One turning vector, and how many ticks it has turned:
The counts run from 0 to 371.
[ 11 -11  -2   5   2 -10  13 -12   8 -34   1  25 -21  -8   2   6  -3 -10
 -11  12 -15  13  -9   9 -14 -15   7  -5  28 -13 -10  -8  -3  18  -6  -1
   1 -41  20  -5   1  -2 -15  -5  12  16  -5  10  10  23 -19  -6  12 -35
 -25   0  22 -14   2  -4   3  16  -7 -14  -1   2 -17   5   8 -10  25 -20
  28 -17  -1 -11  -3 -18 -16 -18  -3]
107
[-23  11  13 -13   7  13  -4 -27   5 -16 -37  15  26   1  10  27   8  -8
  -5   1   0   4 -11   6 -13   2 -11  -7 -15  -3  -8  -9 -21   3  -2 -18
  -5  12  -2 -14  20 -14   2  13  21  -6   2  13   4  10  -9  10 -10 -15
  32  -5  41 -10   2   7  12   0 -10   0   3  -8   5 -24  -9  10  -5 -17
   9 -13  11  -8  22 -17   7  -1   4]
114
[ 27 -32   6 -17  29   7  11  -6   7 -17   6 -14   6   2  -6  -4 -11   6
 -22  11  -8   9 -13 -22  14 -28  -6  -6 -10 -43   0   4  10  -3  16  -4
 -13   5  -8 -12 -31  22  -3  14  12   7  -3 -17 -12  11 -12   3  19   5
  -2 -16  -6  -6   6 -19   4  18   2   6 -20  28 -11   6  11  -5  -8 -19
  -9 -10   1  19 -10  11  -3  14  19]
105
[ 12   8 -31   9  13  -9   2  14 -16 -13  10  -3 -20   1   2   2 -19 -11
  -8 -15 -11  -2   2  15 -12 -25 -11  -2   9 -12  14 -15  -4  28   9  -1
  -6 -27  -6  17 -10  18 -15   9  -6 -13   5  15 -12  -2 -14  -4  20  -7
 -32   8 -11 -23 -12  -8  -8  11   4  -4 -22   0 -16  -1  13 -34  -2 -26
   4   3  -7 -20  15   2  17  -7   3]
123
[  0   7  -2  20   3 -25  10   5  23  -1 -12  -1   3  -8 -12 -19  17 -19
   6  12 -35   2   4  14 -10   9   4  15  18  18  -3   5  11  -3 -12  16
 -10  -5  37 -26  -7 -13 -14  -7   2  12  33   3   6   7 -16   2  29 -11
 -18  -2  10  15   0   1  12   8  11  -2  13  15  12   7  10   7  15  -2
  17  -2  -3  -7  17 -18 -30   4  -3]
145
[  3  -2  -6  -1   9 -12   1   8   5 -34 -13   1 -34  -2  -6   7   5 -16
  -8 -32 -28  -7  -3 -13   8 -22  -3  11  10   0   2  -5  23   3  11   6
   5  10  17   9 -24 -11  -4 -34  -6  20  24  10  17  -4 -15  14  11   8
 -12   5 -13   0  -8  27 -16   6  11 -12  13  10   2   1   9  32  11   6
   3  23   6   6  15  -6  -8  16   5]
260
[  4  -1 -17  27   7  -8  11   9  -4  -3   0  -3 -12  -1   4  16  -5 -11
  24  -5   1  -4 -12  12  -1 -28   7   2  11  13  -2  -1 -23  -4  -4 -34
   0 -42   3 -25  11  11 -15  -5  14   4 -17   3 -32   9  19   4  18  -6
 -20  12   4  11  14  -2 -10  13   2  -8  12 -19   6 -12  -1 -20  28   0
 -15   1  29  12   2  -3  -7 -14  29]
70
[ 15   1 -12  12  18  -6  10   6  24  -9  10  -5   5  -2 -21 -12   2 -11
   1  11 -37   2 -15   7  -7   3 -25   0  -7  10  -4   1  10   6   8  -5
   0  14  16 -10 -34  16 -15 -19  12  10  18  -8 -10  18  -8   3   8  23
  -5  -1 -31   5  11  -4  10  -7  -7   8   7  21  11  10   8  10 -14 -13
 -14  19  15  20  -1  35  -6   0  24]
67
[  3 -15   3  -7   4  -3  15 -23  13 -17  -3  10 -13 -17 -13   1  -4 -10
 -11  36  -1  16 -14   2  -8  -2 -13 -18   2 -39  -7  -4  -9  28  10   3
 -20 -19 -11   6   6  11 -15   2   8  20  -3   3   9  11 -32  -5  21 -11
  -5 -22   6  -6   8  -5  17  16  -2 -11 -13  22 -15  13   5   7  -3 -28
  21 -20  -8 -12  -9   2 -10   4   7]
106
[-11  18 -11   4  19  -3   0  -7   5  -4   7 -13   6  13   8  24  -2  18
 -24 -25 -22 -23 -17  -2  14 -10   5  -2 -26 -17  -7  21 -11  11  -5 -23
   9  -5 -21   2   1 -11  -8  -7   5  16  -3  29  -8   6  11   5  24  12
  -5  22  -7 -17 -11   2  -4   3  34   9   9 -14  -1 -33  26   2  25  -1
 -27   1  -3 -11  -1  -7  -1   0  -7]
180
[ -4 -10   8   3  18  -7  13  -2  13   2  28 -21   0 -32 -11  10 -10   0
   7 -18  -1 -12 -12 -17   8 -22   1   2 -28 -15   4  12   7   9 -22  30
 -14 -19 -17  -2   0  27  -7   9  -2  11  17 -11 -30  -2   0   0  28   2
 -17  -7 -11   7  11   1  13  -7  27  -5  12  25  -3 -15  -8  -1  -5 -11
 -14   7  -8  -5 -14  10  -1  23   7]
143
[-26   2  -1  -4  -6 -12  17  -8  15  -5   0   2 -23 -13 -26   8   6  -1
  -5  11 -18  19 -36  -4  -2 -24 -34  16  -8 -18 -22 -21  17  29  -1  30
  14  -3  11   0  -4   3 -12 -16 -11 -16  -3   9  -4   7  -3  24  -4  -4
   5   6  -2 -12   9  13  -2  -2  11   5  10  10 -21  14 -21  23   1  -3
  -7  -8   4  15  -5  17  10   9  37]
325
[  8 -17   3   4  26   6  13  18   6   0  21 -16 -16  -5  -9  14   3   1
  27 -12  11   4 -11 -22  10 -15   1  -2  -1  12   1   6  -3 -21   2 -12
 -11 -17  -6 -31 -12  21   8   2  11   1  -8 -10 -24  25  12   6  20   5
   4   6 -13   7   7  -8   0  18 -12 -18  11   2   6 -15   3 -11  -1  -4
 -26  25  20  23   5   7  -3   9  25]
71
[-19 -12 -17  -6  35  -9  -3  39 -12   4  19 -14   0   8  -8 -23 -13   7
   1  11 -21  13   6  -8   6  -8  -2  -9   0  -3   3  -6   4 -19  20   2
   1  18 -13  -8 -19  20   0 -13   8   1 -19  13 -17 -11  23  -2  13  32
  18   5   0  11   3  -2 -26  13  11  22  -9 -19  11  -1  11 -11   9 -11
 -23   8   4  39  13  12  22  16   6]
6
[  4 -28  -6  -7  38  -7 -32   9 -37  -5  35  11  -1  10  -1   4   0  18
  23   6 -18  13  28   5   0 -13   3 -22  -7  24   2 -26   5 -10   1   1
 -19  -7  25 -14   7  12   7 -14  11  -7   8 -16  -3  16   6   6  -3 -15
 -16 -11  12 -15   8 -18 -11  -3 -25   9   2  -9   7   9  -6  10 -14 -11
   4   6   6   7   2   5  -8   5  -7]
285
[ 31 -15 -24 -18  25  21   1   4   9  20  12  -2   0 -15 -14  15  -2   4
   1   1  -8   8  -3 -13   4   0 -18   0   4  27   9  14  -2  16  -5 -11
  -4  -8 -11 -21  12  17   1  21  14  -9   7 -16 -10  33  -8   7  19 -30
  -9   4  -5   5  -2 -11  15   7 -22  -7  -8  10 -11  -5  27 -18  -6  -2
 -36   0   6  18  -3   4 -29   6  13]
367
[-21   9  -5  -4  20   3   2   4 -20 -15   3  20   5 -22  14  15  -5  -8
  -8  -8 -14   9 -11  -8  -5 -33   9  -3 -24 -21  15 -28  12  10   6  -6
  -7  13 -11   3  -9  10  11   4   7  -6  -4  -6 -19  -3  21  -9  -1  15
   6   4   5  -7 -22   1  -2  -2  22  14 -12 -10 -18  -5   9 -12  -1 -31
 -11 -15   0  -5  14   1  42  28   7]
44
[ 11   1  -8  -7  27  10 -23  22  -9  -5  21  -1 -13 -16   8   6   3   8
  16 -48 -18  -1  14  -5  -9 -13  -9  15  -8  18  17  -4  27 -29 -29  19
 -11   5  10 -19 -14   0   8  12  -6  -6   7 -14   0  -4  -2  10   1   0
   1   9  16  10  -4   0 -14  -1 -13 -18 -16  -2  -2 -20  26  -1 -15   3
  -5  25   6  15  32  -7 -18  31  13]
207
[-42   7   5 -22   9 -11  -2 -12  -9  -6  -3  32  13 -19 -22   2 -16 -17
  -6  -3 -21  -3  15  16 -12 -22 -12  -2 -20   7  10 -33  -7  17 -16  22
 -21  11  -2 -20  23  -3  -3  24   0  -9  12   5  -8  -1  -4   4 -10 -21
  12 -14  10   3   1  14  -8 -18   6  25 -10  10  -1  17 -14  11 -13 -26
  14   1  -7  -8  13   3   8   6   2]
209
[  6 -11 -15  -5  29   4 -13  -4  -2  -8  -3   1  -2  18   1  13  -2  18
 -10  11  -3   7 -16   7  11   1 -25  -9  10  15  -8   2 -16  14   8  -9
  -2 -18 -10 -19  24   6 -11   9  13 -13 -11  12 -19  28   7  21   8 -20
 -19  26  14 -19   6 -15  -9   4 -12  14 -12 -11   2   9  10   4  15   7
 -22 -26  -8   9  -9 -10 -27 -10 -11]
103
[ 20   2 -44  19  28  16   2   0  -2  -4  18   5  -4  -2  -3  25 -14  21
 -15 -17   3  -4 -21  -7   1 -11 -12  20  -2   4   4  23   0  -2 -21 -19
  14 -26  -2 -19  17  12 -15  -2  24  -3 -20 -10  -2  17   6   0  28  -1
 -16   9   2   9   2 -28   4   7  12   7  -3 -16 -11 -16  30 -23  11  -5
 -33  -7  -3   5  14   5 -13   7  -2]
366
[ -3   1   0 -25  24   7 -11 -11   0  -2   3   1  11 -26   2   8  -2  -3
  16 -20  -7  -2  23  -6 -14  -6 -21  -4 -21   7   4  -5   1  -4 -20  32
 -32  13  -6 -22  10  -7  13  14   4 -10   6  -9   1 -14 -13   0 -17  -9
  21  -9  18  13  -8   3  -5 -13   2   2  -9  11   9 -18   6  17 -27 -18
   2  17  -6   4  15  -5  -7  38  13]
208
[-26 -10  10 -17  16  13 -19  18 -10  16  24   3   5  -3 -43 -17 -15  -8
  15  22  -7  -2  13 -11  -4  16 -21 -13  -8 -17   1   0  -3  21   2  33
 -21  20 -23 -17  23  26   1   0   0  -6   3 -21   4 -23  -9  -5  17  -1
   9  -3  15  -7   2   3   3   3  -7 -10 -22  -6   3  -4  -8  -7 -11 -19
   1 -12 -15  -8  23   2  -4  26 -21]
303
[ -8   8 -21  -1  41   0 -40  -7  -6 -24   0   7  -5  19  -9  -2  -1   1
  -3   5   1   4  14   3 -16  21 -21 -16 -24  -4 -11  -5 -13  26  11   2
 -10  -9   5   0   9   6 -19 -11  11 -16  17  15   9  -2 -16  13   2  10
  -4 -13  32 -16  17 -19   2   3  -1  -4   5 -11   7  -9   6  15 -29  -6
  26 -21   4  -4  13  18 -17  -8   0]
118
[-11 -17  10   1  22   9  -9 -19  -6 -14   4   7   7   8 -27  -6  -1   6
   7   8 -15  -6   0   9   2   1 -14 -33 -16  -3 -14 -12   2  25   0   1
   2  23  20  13   6   4  13  -9  11  18  16  -1   1  20  14  19  -4 -12
 -11   6  -3 -25   0  15 -14 -22  -1  11  11   5  10   5  -8  38  12 -12
   3  -6   0   0 -11  -2 -13  -2 -21]
99
[  3   6 -15   2  18   8  -3  -5   1   1   8  22  -4 -26 -21   9 -15 -12
  -8  19  -6  24  -1  -6 -14 -13 -31  19  -3 -10   3   0   1  14  -6  23
  -1  -2   3 -10   8  11 -12  -7   9 -14  -8 -17  16 -14  -9 -10  17   2
  10  -6  15  22  -3 -15   3  -4  15   5 -15  -2   1   6   1 -23 -28 -11
  14  -4 -11   3  14  12  12  22  13]
287
[-26   4   3 -38  25  -2 -10   7 -13   0  11 -10   3 -14 -13  -9  -8   2
   0  -4  -6  18 -16   0 -17 -14  -1 -15 -28  -5   1  -7  14  10 -10  17
 -17  10   7   5  -1   8  17  17  13 -11   2   3 -21   3  -8   7 -13  -3
  24  -8  14   1 -13   2  11  -2  17  -4  -4  -1 -12 -16   8   5 -28 -23
 -28  10   2  10   0 -11  -4  28  21]
60
[  8 -24   8 -21  28  25   1   0  -4 -11  16  13  -5   1 -25  -4  -5   4
  17  15  -9  -2  14 -15  -2  13   2 -29  -4  -6 -19  -2   4 -19   7   5
 -15  37  -1 -19 -15  -1  20 -11  28  33  -2 -21   6  18 -13   9 -10 -16
  11   2  11 -15  18  17 -15  -6 -22 -14   1  17  -3   2   9   6  -1 -22
  -3  17  15  18   0   6 -11  20  16]
170
[ -7  -9  -8  -7  30 -20  -6  15 -18   2   7   9  15  -3 -19 -23 -20  -8
  -9  18 -34  15  13  15 -17 -14   0 -18  -8  -4   3   3   3  -7  -5  20
 -22   2   8 -12 -32   9 -19  11  14  -8   2  -1 -27   2  -6  -5  -9  10
  -1 -21 -10  10   2   0  -7   2  19  33  -7   3   2  18  15  -5  -9 -33
   4  -9  -5  10   0  11   8  14   7]
138
[ -5   4   0  15  12  18 -19   1   7 -14  -1  -2 -11  14 -29  -9 -20 -15
  -2   6   1 -11  -4   0 -22  30 -21   1 -14 -23 -34  11 -16   4  -6  11
  -1  15   0  14 -12   7  -8 -10  11  31  -2   4  -4 -17 -14   5   3  17
   9 -11  14  -2  16  20 -22  -4  12 -11   1  -6  15 -22  -1   2  -2  -8
  11  18   8  10  26   3   0  15  26]
3
[  3  -7 -14  18   5  -1  -1  -5   4 -16   5  19 -30  -3   7   4   2  12
  -2  17 -21  13 -22   1  -5 -20 -23  25  19  -7  21 -21  24  -4  -8  10
  26  -6  25 -11  -3  14   1   3   7 -16 -26  -3   1  -8   1   2  15   7
  -3  22  15  -3 -16 -11 -21  -4  -8   8 -26  -5 -18  -9  12 -16  25   4
 -12 -10   7  22  16 -12   7   1  18]
25
[  2  11  12  -9   3  11  -2 -19  17 -26 -28   8   0 -13   9   9  18  -6
 -19  -9 -13  14 -14 -13  -1  -2 -16  16 -20 -17   6  -3   9  -1  -3  -7
  -4  18  22 -18  -5  -6  -3   3   8   4  13   2  12  -3 -23  17  -5   6
  28 -14  30   8   1   7  10  19 -12 -28   6  11  -8 -21   3  16 -13  -3
  -1   3  13  10  25 -20  -4  19  29]
113
[-10  -9   5  16   4 -11 -13  15  21 -18 -16   0   5  22   3 -16   9   0
 -14  26 -30  -9 -10  11  12 -15  -7  18  15   2  16 -13  16  -9   6  14
  -2  17  21 -12  15  10  14  17  -9 -10   5  11  -1 -10  13   9  12   5
   9  20  21 -14 -14   9 -19   9  -5  -2 -10  -2   6  -8  -3  10  27   3
  -5 -22   1   8  43 -36  -5  -1 -15]
96
[-24   1  18 -22   0   6  24 -21  14  -6  13  18  -7 -29 -25   5 -15 -11
   3   4 -27  -6 -31 -15  -1 -14   0  -6 -18 -15   0  -7 -15  18   3  16
   7  14  -4  -9  11   5  16 -10  15  12  -4   8  13   6 -14 -19  16 -19
  31  -7   8   7   4  24   9 -17  11 -11  14  21  -8   6  -9  22   4 -15
   6  14  10  -2   2  12   0  26   4]
242
[-15 -11 -29   6  18  10  31   8  19   2  18   3   4 -14 -22  12   8  -9
  27  34 -18  -7   2  -1   4  22 -26  -2   4  14 -12   5  11  14  21  10
   6  26  -7 -14   2  12   7  -4  18  15  -4  -4  10  15  26  15  -2  15
   9  10 -12 -15  -8   5  -9 -19  -7  16   2  10  12  11   6  11  13   0
 -21  16  22   7   7  24   5   8  -2]
83
[-10  -9   1  -5  17 -10  -8  31  13  -5 -12 -20  -5  24  -8 -14  -8 -14
  -9  14 -15  -3  -4  26   4  18  13 -16  14  -2   4  22 -27  12  21   2
 -22   0  -8   5  18   7  -7  -6   0  14  -3  33 -15   6 -14 -15  20  13
  13   0   7   8  10  -9   3  32  -3 -20   0  -3  22 -15   1  -3  13  -3
  -5  -5   8   3  12 -15 -14 -14  -4]
315
[ 15   7 -18  -2  22  -6  -9   1   2 -18  11 -12 -42 -10   6   9   8  -7
  17 -19  10   9  11  -1  -8   4  -7   4  11  -5   4 -11  36  15   0  -7
 -14 -16   4  14 -20   2 -11  -1 -17   4   0 -13  -6   7 -15  15  17 -16
 -43   3   0 -18  -9   5   9   0   5 -12 -11  11 -22  -3  22 -16 -16 -19
  -4  21  10 -17   0  -5   3   5  37]
124
[  0  -5   9 -21  19 -20  -7   2  -4  -9   4   2  -2   6   1   2 -25  12
 -12 -26 -22  -9  -3  -7   8 -49  29  -9 -11 -20   6   0   7 -21 -25  19
 -12  30   1  -8   7  -8   7  -8  -3  28  10  15  -9  -4  -9   1  -2   4
   8  -8  11   8  -2   7 -20  -5  14   3   3   3   8  -3   8  12  12 -11
   3  11  -8  20  -9  -3   0  31  18]
93
[  7  -2 -15  20  14  -5   3  23   8   1 -18  -5  17   4   8 -13  13 -24
 -29  -1 -33   0  -8   6   6  -1  -1  -9  15  -9  24  -3   6   4  18 -25
  -9  12  -5  -5 -19  19 -16   7  11   4  18  -4 -11  21   5  -2  32  15
  -7   0 -34   8 -18  -4   4  23  -2   5   7   0  18   1  16 -15  14 -23
 -14 -13   8   6  41   1   1  -7  -4]
51
[ -8   8 -12 -28  25   5 -16  11   8  -8   3   7 -24  10  -2  12   5  26
  14   9  -8  17  -1 -17   8   0 -15  -4  12  -3  -9  -4  24   2   0   0
  -4  21 -10 -10  16  -5   4  -2 -24 -11 -13  10  -8  12   4  23  -3  -5
   0  25  27 -19 -21  13  -5   5 -14   0 -14  -4 -11 -10  20   7  -9   3
 -37  -8  -1  23  15 -18  -9  19   7]
174
[ -8 -21  13  15  -1 -22   5  27  -9   8   9 -16   4   2  -2  -5  -7 -15
   4  -6 -18 -14 -11  24   6 -14   7 -15   5  14  11 -12  -2   4  18  -1
 -12   6  26  -6  18  21  14   2   6   5  22  20 -26  16  17   3  19  -3
  -7  -4 -15   3   9  -1 -10  -6 -18  -3  16   0  19   0 -20  -3  18   1
 -18   6  18  16   7   0 -15 -16  -2]
149
[ -9  -2  15 -20  16   3   1   4   6  10   3   6  16  -8   7   3  15  -2
  17  10 -16   7  12  -5   3   7  21   3   7   6  12  16   5 -18 -25  11
 -16   6  -7 -38  26  -8  21  18  16  15   3  -4   1  12   4 -11   4  -6
  20  -3  32   9 -18  10  16  10   2   0   0  -6  13 -20   3   2  15  -7
  -9  -9  -8   4  20 -22 -18  29 -11]
224
[ -9   0   8 -13  18  12 -20   4 -21 -18  -1  17 -39 -15 -32  10  -1   1
 -11 -12   5  17  -5   1 -22  -8 -28   1   4 -10 -16  -4   5  32   0  32
   8   0   3  14  10  12  -3 -22  -6   7  -6  -6  16 -11 -28  15  -1  -9
  -6  -6  16   0  15  15   2   5   3 -11  -5   1  -9 -16  -1  23  -4  -2
  13   1   1   3  13  -6 -16  12   5]
189
[-13   5  -2 -14  12  -8 -13   7  19 -27 -31   1 -13 -18   6  14  25 -17
  -6 -14  -9   6   5   0   2  10 -10  11  11  -4 -21  12  11 -10   0   2
 -13  15  -6   2  -3 -13  -5 -18   1  15  13  17  14   9 -15  16   1  12
  30  -4  11  12  -3  16  -9  21  12 -18  12  -1  19 -21  21  35   5   8
   0   6   4  18  22 -24  -4  15   5]
261
[-40   5  14 -15   7 -16  -7  -4 -18   0  -2  12  -4 -15 -13  -3  -9 -14
   5  14 -10  22 -11  17 -25 -24  -8 -15 -21  -1  -6 -25  -4  33  -8  24
 -13   4  15   4   5   7   4  11  -4  -7  12   0 -18  -2  -6   1  -6 -17
  -7 -17   3  -4  -2  18   7  -4  12   4  11  -4 -10   2 -25  19 -14 -20
   9  -1   0   4  -6   4   0  13   6]
61
[ 14  -1  -8  -6   9   7 -24  -4  -8 -15   1  26 -31  -4 -32  10 -15  -6
  -3  -6  -1   8   8  -5 -11 -12 -49  16   8 -15  -3  -8  11  29  -3  11
 -12  17   7   1   4   8  -3  -3  -1   1  -4 -18  20 -16 -32  16   2 -16
  -4   2   1  -1 -13  10 -15   1  -4 -13 -25  11  -7   4  15 -15 -15  -7
   5  10 -17   8  17   0 -15  20  21]
41
